Each run below is a few steps of one of 6 hidden systems, one row a step.
S, run 1:
[[ -9 -18   0  13  -7 -19  -5 -17   2 -17  23  -6  10  11   8  -2  15  -4
   -5   8  -3 -18]
 [-21 -18 -11   7  -8   1   3  18 -22 -18 -18  -4  10   5  -6  -6  12  -4
   -7   7  -5   0]
 [-33  -5   1 -10   0   5  -6   9   3  -9   4   8   5  24   8   1 -14  11
   -3  -7  24  -1]
 [ -1 -24  11   8  -8 -12  -1   9  -3   1  24 -13  14   3  -6  12  -2   7
    5   1  11 -23]
 [ -5 -14   3   8  -7   2  -2  32 -26  13 -13  -2   7  -1  -5   6  -1  -7
  -12 -16   0   3]
 [ -3   4   2   7  -1   5 -20  11  14  14   5  11   5  25  13   0 -12  -1
   -1 -25  13  -2]
 [ 22  -7   0  25  -9  -2  -3  17  13   4  11  -9   7  11 -11   1  -7  -1
   14   0  -9 -22]
 [  6   8  -2   9  -5  23   7  28 -10   3 -12  -4 -13   3 -11   1 -18  -2
   -7  -8 -14   9]
 [  5  15   2   1   1  16  -8 -10  16   8  20  -2 -17  10   8   3 -27   2
  -10 -18   5  -1]]
T, run 2:
[[-11  18  -8 -25  -2  19 -10  -8   7  -9  -6   5  13  -8  -4   6   3  14
   10  10   6  18]
 [  3  -2   3 -24   3   4  -7  -2   6  11   0  -4  15 -24  -7  12  -1  19
   17   9  20   2]
 [ 10   6   4 -15   5  -6  -9  10  -6  22 -16  12  15 -24  -3   8  10   4
    5   6  -2  21]
 [  8  19   3  -6   5   7 -17 -12  19  12 -12   7  -2 -15  10   2  14   6
   14   9  -6  19]
 [  7   3   3  -3   4  -4   0   1  21   2 -10  -2   4 -14  -7  -2   8  15
   30  28   0   2]
 [  5   9   1 -10   0  10   9  12  -5  -4 -15   0   3 -22 -16   3   2  10
   11  25 -15  18]
 [ 10  15   2 -16   3  15   1 -17   7   4   2 -10 -10 -32  -3   7  -3   7
    2  13  -6  14]
 [ 23   0   3  -9   8 -19   5 -14   8  13   6   0   5 -29  -6   0   7   3
    7  20  -8   1]
 [ 14  13  -9  -5   2  -9   1 -11  -1  -6  -6  11  11 -14  -7  -6  20  -5
    2  20 -25  16]]
T, run 3 (9 x 22):
[[-19   5   0   8  -8   8   5 -16   1 -32  11  -6  -4  26   8   1  12   0
    7  -3   2  -9]
 [-23 -26  -8  -9  -1  -4  14   5 -13 -15   1 -11   4   4  -7  -4  -9   6
   -5   4  22 -16]
 [-12   2   8 -15   0  -3   4   6 -25   5  11  11   3   5  -1  12 -14  -2
  -25 -19   7  11]
 [ -7  -5  11   5  -3  -5 -24 -15   3  12  17  -2   3   4  23  11  12  -5
   -8 -20  11  -4]
 [-12 -17  -2  11   5 -22 -14  14  13   6  -9  14  13  19  11 -15   2  -2
    2   3  10  -7]
 [-18  13   3   6  -7  15  -7  26   1 -11  -3  10   5  29  -1   2  -8   6
    5  -2  -3  10]
 [-13 -11   5   5  -9  27 -11  12   4   3   3 -23  -5  -3   3  13 -14  12
    5  -5  16 -10]
 [  5 -16   9   4   6  -9   0  25  -6  29  -2  -1  -6 -11  -3   2 -23   0
  -13  -5   6  -1]
 [ 11  13  15  22  -3   1 -14   9   3  18   5   6 -12   5  13   5   3 -10
  -10 -10 -23  14]]
V, run 4, 9 rows:
[[  2  21  -4   1 -11  12   0  -5 -15 -12  11   7   6  21  -4   8   4  -8
  -10 -26 -11   8]
 [  0 -23  -7  14  -9  -9  -4  -5  -4  -6   5 -14  11  10   3  -1  16  -7
    6 -15  14 -30]
 [ -6  -4  10   9   8 -24  25  10 -14  -2  -2  11 -14  20   2  -7  -5  -9
  -10  -6  -5   1]
 [ -1  15   9  10 -14  17   3  -8 -12 -18  22 -10  -3  14   0  18   8  -3
   -4 -14 -13   0]
 [ -9 -30   5  13  -4 -17  -4  -7  -6   2  14 -15   1  -3  13   2  10  -6
  -11  -3  10 -21]
 [ -9   4   8   7   6 -22  10   5 -12  -4   8  17  -6  13   6  -7  -2 -12
  -24   4 -20  14]
 [ -7   4  -7  11 -19  17 -10  -6  -8 -26  16 -12  11  10  -5   8  13  -3
   -5   0 -16  -4]
 [-19 -34  -3   7  -1 -17   4   7  -6  -5   7  -9   4   4   2  -8  -6  -2
  -13   9  12 -18]
 [-12   9   8  -4   0  -3  10  16 -20  -7  11  15   0  12  -7   4 -15  -3
  -22  -2 -14  17]]
S, run 5 (9 x 22):
[[ 13   6   4   6  -7   5  -9  21  -9  10  -1  -1   9 -19 -12   9   2  -1
   -7  11 -29  16]
 [  0  11 -15 -11   4  22 -24  -2  19  15 -10   6  -2  -8   6  -7 -16   3
   -6  -5   6  13]
 [ 24   2  -6  -4   8 -16   0  -9  22   7  21   6   9  -7 -12  -8 -18   4
    3  17  -7  -8]
 [ 16  15  -7 -11  -6  13   5   5 -16  -2  -5  -1   9 -22 -20  10   4   0
   -2   6 -20  16]
 [  3  13 -15 -26   9  13  -4 -21  11  10  -9   6  -5  -9   5  -7 -10   2
   -3 -12  19   7]
 [ 25   4  -2  -8   7 -28  15 -20   6   3  17   8   8  -5 -10  -4   3  -1
    9   7  -5  -9]
 [  9  14  -5 -10  -5   8  13  -2 -21  -7 -20   1   4 -14 -10   6  23  -2
   10  -3 -11  14]
 [ -5   9  -5 -18  14   1   6 -22  13   2 -17   7 -13   2  14 -10   2   5
   13  -7  25   3]
 [ 12   1  16   1   7 -30  22 -14   3  -4  11   2  -2  -3  -2   2  14   3
   17  15  -4  -6]]
E, run 6 (9 x 22):
[[-11  -3  25  16  -8  -8  -6   0   1  -9  27  -6   5  16   9  17  11   5
    7   2  -3  -6]
 [-23 -23   1   0   1 -11 -19  16  -4  10 -17   3  13  -9  11  -4  13   2
   -6  11   7   7]
 [ -8  12  -8  -3   2   6 -15   8  26  -7   4  16  10  19  -2 -10 -19  10
    7  11   1   6]
 [  5 -13  -1  16 -14   1 -11  -1   9 -11  13 -16  19   5  -4   8  16   5
   22   6   2 -22]
 [  0 -22  -9  -5   1   2 -12  20   1  20 -11  -8  10 -24  -8  -2 -13   6
   -5  11  10  -5]
 [ 15  14   1   3   1   9 -18  -2  27  13  23   5  -1   6   1   2 -25   4
   -3  -6  -3   0]
 [ 20  -9  -4  18  -6  -8 -15 -15   7   9   1 -12   5 -11   9   0  28 -11
    6  -6  -7 -14]
 [ 11   0 -24 -11   7   4  -2   2   6  11 -24   3   0 -23  -8 -18  -9  -4
   -7  10  -5   9]
 [ 21  23  -7  -3  -2  16   8 -21  13 -11  19  -5  -8   4 -10   2 -14   2
    5  -5  -8  -4]]
E, run 7, 9 rows:
[[ 19 -10 -14   5  -7  -2  22   4 -18 -10  -1 -13   4 -10 -24  -3   0  -7
   -1   4 -12 -17]
 [  1   3  -1 -12  -3  19   5   2 -19   8   7 -10  -9 -15  -6  12 -22   0
  -23 -17   3   6]
 [  3   4   6   3   7 -12   4 -21   0   9  15   6 -17  13  18  -2  -3 -12
  -18 -25   6  -3]
 [  6   3  -5   8   1 -19   8   0 -18  -1 -15  15   4   5   2  -9  24 -19
   -8  -8 -18  10]
 [-11  15 -19 -14  -3  23  10   0 -11 -19 -22   6   0  10  -7  -6   3   1
    3  -8   3  11]
 [ -7  -6   3  -2  -1  -1  30  -3  -8 -19   8 -10 -10  18  -9   0 -11   4
    8  -7  15 -19]
 [ -6 -12  21   7  -2 -11  12  25 -28   9   5  -3  -1   0  -5  14  -5  -1
  -11  -6  -4   1]
 [-22   9  11   1   0  10 -16   9  -4   9  -4  10  -7  14  20   4  -3  -1
  -13 -20   6  18]
 [-11  -3  -3  18   2 -13  -1  -1  14 -11  -9   9  -3  31  15 -17  14  -8
    9  -3   3  -8]]
A, run 8, 9 rows:
[[-11   0  18  -6  10  -4  12   2   9   8  12   3 -20  10   7   3 -29  11
   -3  -4  19  -1]
 [ -6 -13  21   9  -5 -17  -4  27 -19   9   4   3  15   0  -4  15  11   1
   -2   3  -6   3]
 [-17  -7 -12   7  -2  11 -17  -3  -7   2 -18   0  -7   3  19  -9  11 -14
  -21 -17   3   6]
 [ -3  -1  -4   8   8  -4  12  17  15  -2  -7  11 -11  27  -3 -18 -26   2
    3  -3   6  -7]
 [ -7 -12   5  11 -14  12   1  29 -11  -8  -6 -17   8  -6 -16   9   2   8
   11  15 -10  -3]
 [ -4  -4  -4   4  -4  25 -12  -8  -1   9   2 -19 -19 -13  12   6 -11  -4
  -20 -16   5  -2]
 [ 18  -4   6  14   3 -18   5  10   6  12  20   5  -2  19  -4  -2 -21  -5
   -4 -14   1 -15]
 [  3 -16 -12  18 -13  -6  -3   9 -17 -10  -5  -6  18  -1  -9  -2  23 -12
   -5   5 -19  -8]
 [ -1   6 -24   0   0  21   7 -17   3 -14 -10  -9 -20   3   2 -16 -10 -10
  -16  -7  -4  -2]]
A, run 9 (9 x 22):
[[ -9   4  19   5  10 -13   8  14   8   9  -2  14 -12  28  12  -3 -13   4
    8 -10  14   2]
 [-20 -18  13  16  -6  -6  -5  27  -9  -2 -17  -4   7   1   4   3  17   3
    8  13  -5   4]
 [-16   1   0   8   2  22 -10   7   4   9 -18  -7 -24  -3  17  -6  -9  -4
  -16  -7   1  10]
 [  0  -2  12  18   1  -2  -4  26  16   8  11   3  -7  23   0  -2 -26   5
    4  -1   1  -7]
 [ -5 -23   0  20 -11   1 -16  22  -6   4   0 -15  11 -10  -3   2   7  -3
  -10  13 -13  -7]
 [  5   1 -18  10  -1  19 -11   0   4   9  -2  -5 -15  -1   5 -12 -19 -14
  -26 -15  -8   1]
 [ 11  -3  -9  14  -5  -2   2  15  11  -6  16   1  11  23 -17  -6 -21   1
    6  -2  -4 -19]
 [  5 -19 -16   6 -13   8  -1   4 -14 -10   2 -20  12 -18 -15  -1   5  -4
  -10  11 -11 -13]
 [ 17  11 -16  -5  -2  18   9 -16  -4   0   9  -7 -14  -2  -5  -3 -19  -9
  -18 -22  -2  -4]]
V, run 10, 9 rows:
[[ -6  -8 -16 -14   7  -4 -22   6   5  18 -19  14  14 -12   5 -12  -3  -1
  -11   0  10  12]
 [  3  15 -16  -5  -1   9 -11  16  11  -1 -19  19  18  13  -9 -10  -1   4
   15   0  -3  11]
 [  7  -4 -10   2  -5  19   4  19   8   0 -20 -12   2   5 -13  -1  -7  10
   28  -4  15 -13]
 [  5   4  12  -7  11   6  14  12   7  20  -8  -2 -20   1   1   3 -25  10
    9 -12  22  -1]
 [ 23  21  14  -2   1   8  -9  -3   9  25   8   2  -7  -6   5  15  -3   1
    7 -20   0   9]
 [ 26  -1  -6  15   2  -6 -14 -14  18  19  -7  -4  -4 -10  12  -7  16 -10
    7  -9  -4  -8]
 [ 14  10  -6   9  12 -14  11 -13  24  -4  -6  10 -15   8   5 -21   2  -4
   11  14 -11  -1]
 [ 14  13   5   0   0   8  17 -12  11 -17  10 -11  -9  -6 -11   3  -1  10
   20  22 -11  -5]
 [  0 -10   4 -14   7  -1  12 -18   0   4   6 -16 -14 -32  -1   4  -5   7
   -3  17   8  -4]]
W, run 11:
[[-16   7   7   0   3   9 -29  -1  25  10   6   7  -4   8  21   1  -9   9
   -2   0  11  10]
 [  4 -11   3  21  -2  -7 -19   8  27   5   4  -6   3  -5   5  -6   2   4
   10  26 -11  -8]
 [  2   8 -13   3   0  24  -3  12  16  -2 -16  -4 -12 -11  -7 -12 -19   5
   -1  19 -13  10]
 [ -3   2 -14 -13   0  15 -17  -7  24   1  15  -1   7   1  -4  -3 -27  11
    0   2  16  -8]
 [ 21 -12  -4   4  -5  -5 -16   4   7  15  18 -10  15 -24 -13   4  -9   1
   -6  13 -10 -10]
 [ 17  18 -18  -5  -2  17 -14  -1   1  10  -5   6   3 -15  -6  -5  -8  -8
  -17  -4 -20  17]
 [ 15   9 -24  -9   2  -3 -15 -23  21   1   8  12  16   7   0 -12   1  -5
    4 -10   7  -8]
 [ 34  -1  -9  -2   3 -14  11  -6   5   9  -1  -3   8 -18 -16  -4   6  -2
   15   8  -7 -10]
 [ 20  24  -4 -22   4  15  10 -10  -5   9  -8   4  -5 -15  -9   7  -4   4
    4 -14   2  14]]
W, run 12:
[[ 27  -4  -6   3   4  -8 -17   1  14  26   8   1   7 -23  -4  -3 -11  -3
  -10   7 -12   0]
 [ 25  25 -17  -1  -2  16 -15  -5  16   9  -2   8   4  -4  -5  -5  -4  -4
    2  -6 -16  10]
 [ 22   5 -21  -7   3   3  -9 -26  24   6  -2  -2   5  -8   1 -10   5  -1
   13  -4   9 -12]
 [ 33   8   1  -9   8  -7  12 -14  10  15   6  -2  -5 -23 -12   1  -8   3
    9   8  -6  -2]
 [ 18  27   3 -15  -3  19  -2 -18   3   5   9  -1   0 -15  -4  16   2   6
    8  -9  -3  11]
 [  9   5   1 -10   2  -7 -12 -37  11   7  11  -3   2 -20  15   5  20   0
    3   0   4   1]
 [ 13  16  10  -4   8 -15   7 -19   9   0   5   8  -3 -15   3   0  14   1
    8  22 -19  15]
 [ -3  21  -1 -17   0  13   3 -18   8 -15  -7   1   2  -6  -2   5  16  12
   22  12   1  14]
 [ -9  -5   7 -22   8 -10   0 -18  10   2   2  -3   5 -21   6   4   9  14
   12  20  18   3]]

Name the system that made each run.
run 13, 2 rows:
[[ -5   9   2  -3   1   6  16 -21   3 -17  26  -4 -17  16   1   0 -19   2
  -11  -5   3  -7]
 [  0 -10   2   8 -14   2   8 -11 -13 -21  25 -20   6  -6  -8  12   8  -1
   -5   7 -10 -16]]
  W
run 14 (2 x 22):
[[ -4  -4 -22   3 -12  17  -5  15 -16 -12   5  -2  14   8 -16  -4 -16  -6
  -22  -7  -9  -3]
 [  1 -15 -27  -1  -3  -6  -6   0  -9  -1   3   4  18   9  -7 -13  -7 -14
  -21 -16   5 -14]]
  W
run 15 (2 x 22):
[[  7  -1  -7 -13  -2  16  11  20  -6   3   0  -6   4  -7 -24   4 -30  11
    4   0   9  -3]
 [ 10   2  18   7  -4   5  -3  -4   3  16  26 -13 -11   4   7  18 -13   2
   -1 -22  11 -13]]
  E
run 16 (2 x 22):
[[-17   9   1   6  -2  13   4  19 -12 -10 -25   4  -9   2   1  -5   8  -3
   -5   9 -18  23]
 [-24   4   8   3  -2  23  -8   3  15  -9   7  -8 -13  17  11   3 -18  13
    2   0  14   0]]
  A
run 17:
[[  3  -7   2   9 -18  11   6  16 -12 -14  15 -17  13  11 -19  13  -3   5
   10  -4  -1 -19]
 [-10 -23   3   0  -3   5 -11  17  -9  20   0 -11  -1  -8   5   7 -14   0
  -15 -17  19  -7]]
  E
run 18:
[[ 15  12  -5 -15   7  -7  19 -19   7 -11  13   4  -1 -13 -15  -4  -8   7
    3  23 -12   4]
 [  6   6  11 -18  -3   0   8 -22 -15  -3  19 -10   5 -24  -6  20  10   7
    0   4  -2   5]]
  E
run 19, 2 rows:
[[ -6   4 -17 -15   6  12   5 -10 -11   3 -29   0 -10  -6   8 -10   8  -7
   -6 -19  16   7]
 [  5   0  16  -6  11 -30   9  -7   7   9  21  14   3  16   5   3  -8   3
    6  -7  14  -8]]
  W
run 20 (2 x 22):
[[ 16 -25  -1  15   2 -23  -3  -3   0  18   6  -9  -2 -13   7  -6   4 -13
  -13  -3  -1 -18]
 [ 14  15 -14  -2   0   8 -14   7   0  15  -9  13   3 -11  -3  -6  -8 -10
  -19  -3 -21  20]]
  E
run 21, 2 rows:
[[  4  14  -1  12  -5   9   8  -4  11 -24  -1  -6  -6   2  -7  -5   8   3
   14  25 -25   4]
 [-14 -16   4  -4   0   7   9  -9   7 -12   7 -23 -12 -17  -1   1 -10  14
    3  26   8 -10]]
  V
run 22 (2 x 22):
[[-16   5   0  -2   9  -7 -10   7  23  -3 -11  20   3   8   8 -14  -2   8
    9  24  -1  13]
 [  2   6   4   3  -7  18  -2  23   4  -5  -8  -8   7  -9 -15   8  -2  15
   21  22 -11   8]]
  V
run 23, 2 rows:
[[ 14  -2 -12  -1  -9  19  14 -13 -10  -7  -1 -22  -4  -2 -10   5   3  -3
    9 -23  11 -21]
 [  6   0  -3  -1   9 -11  29  -4 -15   0  -7   7 -18  14  -1 -10  -8 -11
   -9 -23   7  -5]]
  S
run 24:
[[-10  -2  -3  -3   2  10  -4  -5  -2   1  12  -6 -15 -16   3  -2 -24  -2
  -34   9  -9  10]
 [ -1   0 -13  -5  -3  -3 -20 -20   2  -3  27   4  14  -5   3  -3  -5  -8
  -31   1 -10   2]]
  S
run 25, 2 rows:
[[ 21   3 -15  -7   6 -18   7  14  -4  10  -2  20  16   3 -19 -12 -14  -6
   -6  -2  -9   3]
 [ 20  10 -17  -7  -8  12  -3   7  -7   8 -12   3  19   7 -13   2   5  -2
   14 -27  10  -4]]
  W
run 26:
[[-21   7   7  -4   4   1  22  -6  -9 -18  -4   4 -18  26   9  -2   0   0
    3 -16  15   1]
 [ -5   2  29   5  -9  -4   4   1 -14  -2  18  -7   6   6   4  26  18   7
   14 -11   4  -3]]
  V
run 27 (2 x 22):
[[ 13  17  14  -6   7   3  20  11   9   7 -10   3 -11  -2 -10   5  -8  14
   28   9   2   7]
 [  7   1  14   5  -3  10  10   3 -11   2 -14 -18 -12 -25  -1  13  19   3
   12  11 -12   7]]
  T
run 28:
[[-15   5  -7 -14  -3  15 -12   5  -7   4 -17   8   8  13   8   3   4   3
    4 -26  23   7]
 [  2 -22  11  11   8 -33  -4   8   6  20   2   5   3   4  12  -4   5  -3
    3  -4  12 -13]]
  W
run 29, 2 rows:
[[ -7 -14   1  -1   3 -13  -3 -19 -11   4 -10  -7  -4 -26  15  -2  27  -9
  -11   8  -1   3]
 [ -6  20  10  -7  11 -16  14  -3   2 -10   3  25  -4  12   2  -4  -2   1
   -2  13 -13  23]]
  W
run 30:
[[ 10   1 -11 -15   2 -12  15 -28 -17  -5   3   3   7  -2  -2   0  16 -10
   -3 -21  10  -8]
 [  5   4 -11  -6   2 -11  18 -14 -14 -12 -15   8   7  12   0  -7  26  -9
   13 -17   8  -5]]
  S
run 31:
[[  5 -12 -15   0   1 -16  21  13 -23  -8  -3   6   9   7 -19 -11  -6 -11
  -15  -2  -8  -7]
 [ -6  11  -5  -9 -11  21   0   7 -22  -5   9  -1   6  12  -8  12 -11  -3
  -15 -26   2   6]]
  E
run 32 (2 x 22):
[[ -2  -6  11  -5   5 -18  20 -19 -17   4   7   1 -12   6  12   3   8  -7
   -7 -23  16  -7]
 [ -1   8   8  -5   8 -18  16  13 -21   6 -15  22   1   7   0  -3   7  -8
   -7  -8  -8  20]]
  E
